In the data rows, zero lies at 4.5, halfway between 4 and 5.
Some points, each followed by its number:
5/5/7/6/5/5/4/4/5/4/4/4 0
6/6/6/6/7/7/7/6/5/5/6/5 1
3/2/2/3/1/1/2/1/0/0/4/6 2
6/6/4/5/5/4/3/3/3/2/5/3 3
3/2/3/3/2/4/4/5/4/5/1/8 4
3/3/6/6/5/4/3/4/3/3/3/3 5
2/3/4/2/2/1/4/4/3/3/4/3 6
3/5/3/5/5/5/4/5/3/6/6/4 7
6/4/6/5/5/5/4/3/6/5/7/1 8
2/0/1/0/3/1/1/0/5/4/4/1 9
6/7/6/5/9/9/7/6/4/3/7/3 10
7/5/6/6/4/4/3/6/6/7/4/6 11
4/3/3/5/4/4/4/2/1/1/4/6 12
3/4/5/3/4/5/5/4/2/3/5/2 13
5/5/3/3/4/3/4/3/1/2/6/4 14
7/6/4/3/3/3/7/6/8/8/6/5 15
5/5/3/3/4/3/3/2/1/2/5/3 16
7/6/7/5/5/4/4/2/7/6/4/6 17
6/5/6/4/5/4/5/4/7/4/4/2 18
4/4/2/3/4/3/2/3/3/3/3/2 19
4/5/6/5/4/4/3/3/3/5/4/5 20
4/5/5/5/5/5/5/5/3/5/4/4 21
5/3/4/4/6/6/6/4/5/4/5/2 22
7/6/6/7/6/6/5/4/5/6/9/4 23
4/5/5/5/6/6/7/7/6/6/7/4 24
6/7/5/9/9/9/9/7/6/6/1/5 25
7/4/5/6/5/5/6/4/4/4/6/4 26
4/3/2/3/4/4/2/3/2/3/1/5 27
5/5/6/6/4/5/5/5/3/6/5/7 28
5/6/6/5/5/5/5/4/5/5/3/4 29
8/5/4/2/3/6/5/8/7/7/6/5 30
3/4/3/3/2/3/3/5/3/5/2/7 31
3/3/3/3/2/2/4/7/5/4/2/6 32
5/5/6/6/5/5/5/4/3/5/6/4 33
3/1/4/2/3/3/4/3/5/4/3/6 34
4/3/5/5/3/3/1/1/3/2/6/1 35
4/4/3/5/5/5/6/6/4/5/4/6 36
4/3/3/3/3/4/3/7/6/6/4/6 37
4/4/3/3/3/4/4/4/2/3/5/6 38
4/7/4/6/5/6/5/6/4/5/6/5 39
7/8/8/7/7/6/5/6/5/7/4/6 40
6/9/8/9/8/9/8/7/6/5/4/1 41
2/3/6/6/5/5/6/3/2/0/5/4 42
6/5/4/4/6/4/5/4/7/5/4/7 43
3/3/5/5/5/5/7/7/7/7/1/3 44
4/5/5/3/2/2/3/5/5/4/4/5 45
5/6/5/6/5/7/5/5/5/5/5/4 46
5/6/4/5/6/6/7/7/6/6/7/4 47
4/3/5/4/5/2/3/4/7/7/6/6 48
5/4/3/2/3/1/2/1/0/1/3/6 49
6/6/6/5/5/5/4/3/5/5/3/5 50
3/3/1/2/2/1/1/6/6/5/5/3 51
5/7/5/6/5/5/5/5/3/5/5/2 52
6/5/4/5/4/4/4/6/5/5/4/1 53
7/6/5/4/7/7/7/7/6/4/5/6 54
2/2/3/4/4/4/6/6/5/4/6/4 55
3/3/6/5/5/5/5/6/6/5/1/7 56
6/4/4/4/7/7/7/5/6/4/6/8 57
5/4/3/5/5/5/5/5/6/5/4/4 58
3/5/6/4/4/4/4/5/4/3/7/5 59
3/4/4/7/6/5/5/4/2/5/3/7 60
6/7/8/7/6/5/5/3/3/4/2/1 61
4/5/5/3/5/5/4/5/6/5/5/4 62
6/7/8/6/5/5/4/3/7/5/4/6 63
7/4/3/2/3/2/2/0/3/1/5/5 64
4/4/5/4/4/3/4/3/7/7/3/7 65
6/5/4/5/4/4/4/6/5/5/4/1 66
4/3/1/1/0/1/0/1/4/4/2/6 67
3/6/6/5/5/5/4/4/4/2/5/6 68
4/3/3/5/6/6/5/6/7/6/4/5 69
5/5/4/4/3/3/4/6/4/4/4/4 70
2/2/5/5/6/6/9/7/6/7/6/2 71
4/3/2/4/2/4/5/3/3/2/4/4 72
5/5/6/5/8/8/8/9/8/7/5/4 73
3/5/3/5/5/5/4/4/4/6/6/4 74
4/3/4/6/4/4/4/2/1/1/4/6 75
3/3/3/4/3/5/3/4/4/4/6/4 76
9/8/8/8/9/7/8/6/4/4/4/1 77
7/4/4/3/5/4/7/5/6/5/6/2 78
2/0/1/0/5/6/6/6/5/5/3/4 79
4/3/3/5/5/6/5/4/3/3/4/5 80
4/4/6/5/6/6/7/6/5/6/3/2 81
4/7/5/5/4/8/6/7/6/6/5/2 82
5/3/7/6/6/7/6/6/5/6/3/2 83
3/4/3/3/2/1/1/6/4/6/4/3 84
6/5/4/7/6/6/6/7/5/6/4/4 85
3/4/3/2/3/2/2/2/1/0/5/7 86
4/3/3/2/3/2/3/2/4/3/5/4 87
2/2/4/4/4/4/5/5/5/3/7/4 88
4/5/5/5/5/5/5/5/3/5/4/3 89
4/3/3/4/5/5/4/4/4/4/5/4 90
6/7/6/7/7/8/8/6/6/5/2/7 91
6/5/3/1/2/1/2/2/7/7/3/5 92
3/2/5/9/7/7/7/6/6/5/7/7 93
3/3/3/3/2/3/2/7/6/6/4/6 94
3/3/4/5/4/6/5/6/5/6/5/5 95
3/3/3/3/3/4/4/5/4/6/6/4 96
6/7/5/7/6/6/5/6/4/5/6/6 97
4/7/5/4/2/3/3/3/3/6/4/3 98
New points follow, each followed by the numbers of its two nearest points above, nearest first.
3/4/3/3/1/1/1/6/4/6/4/2 84 51
4/4/5/4/3/3/3/4/3/5/5/5 20 45
4/3/7/6/6/6/5/6/5/5/3/2 83 81
3/5/7/5/6/7/7/7/6/5/6/5 24 1
2/3/2/2/3/3/3/5/3/6/6/4 96 76
3/2/7/5/6/6/5/5/4/5/5/6 95 21
3/2/3/3/2/4/4/5/4/5/2/7 4 31
7/6/5/4/3/3/8/6/9/8/7/5 15 30
6/6/7/5/6/7/7/5/4/4/6/3 1 46
5/5/5/4/5/5/5/5/6/4/5/4 62 58
3/2/2/3/2/1/3/1/0/0/4/6 2 86
2/2/1/4/4/4/2/3/2/2/3/2 19 27
4/4/5/6/9/7/9/7/8/7/3/4 73 81
5/4/3/5/5/6/5/3/3/2/5/5 80 90
3/3/4/3/4/5/5/4/2/3/5/2 13 90
5/5/6/5/7/7/8/9/8/7/4/4 73 24
7/7/7/7/7/6/5/6/5/7/4/6 40 97
4/2/5/4/5/4/7/7/7/7/1/3 44 81
4/3/5/4/5/3/4/4/7/6/5/5 48 65
6/5/3/7/6/6/6/7/5/6/3/4 85 58
5/4/3/3/3/2/2/1/1/1/3/6 49 86
4/4/3/6/5/5/6/6/4/6/4/6 36 95
6/4/3/2/3/1/2/2/7/6/3/5 92 65
4/5/6/6/5/5/5/4/2/5/6/3 33 89
5/5/3/3/4/3/3/2/2/2/5/3 16 14
6/5/4/5/3/3/4/2/3/4/5/3 3 16
3/3/2/2/2/3/2/2/5/5/5/5 87 76
3/6/6/5/5/5/4/4/5/2/5/7 68 59
6/8/7/6/6/5/6/6/4/4/5/6 97 1
5/4/3/2/3/1/1/1/0/0/3/6 49 86
3/3/3/5/4/6/5/6/5/6/5/5 95 36
3/3/5/8/7/7/6/6/5/5/6/6 93 95
3/2/1/2/2/2/2/6/6/5/5/3 51 84
5/5/3/3/3/4/3/3/2/4/3/6 38 27
4/3/4/3/5/5/5/4/6/5/6/2 22 62
4/4/6/5/6/6/7/6/5/6/4/3 81 83
2/4/3/4/4/4/4/4/3/2/5/7 38 12
3/3/6/6/5/5/4/4/3/3/3/3 5 89
3/3/4/4/3/3/4/7/5/4/3/6 32 37
5/6/5/6/5/7/5/5/4/5/5/4 46 39
7/8/6/7/6/6/5/6/4/5/5/5 97 40
4/4/5/4/4/3/4/3/8/7/2/7 65 43
7/4/4/3/3/3/3/0/3/2/5/4 64 16
4/5/5/3/2/2/4/5/5/4/4/5 45 70
3/3/5/4/5/3/3/4/7/6/6/6 48 65
6/5/4/4/6/4/5/4/7/5/3/6 43 58
5/3/3/4/6/6/6/4/5/4/4/1 22 58
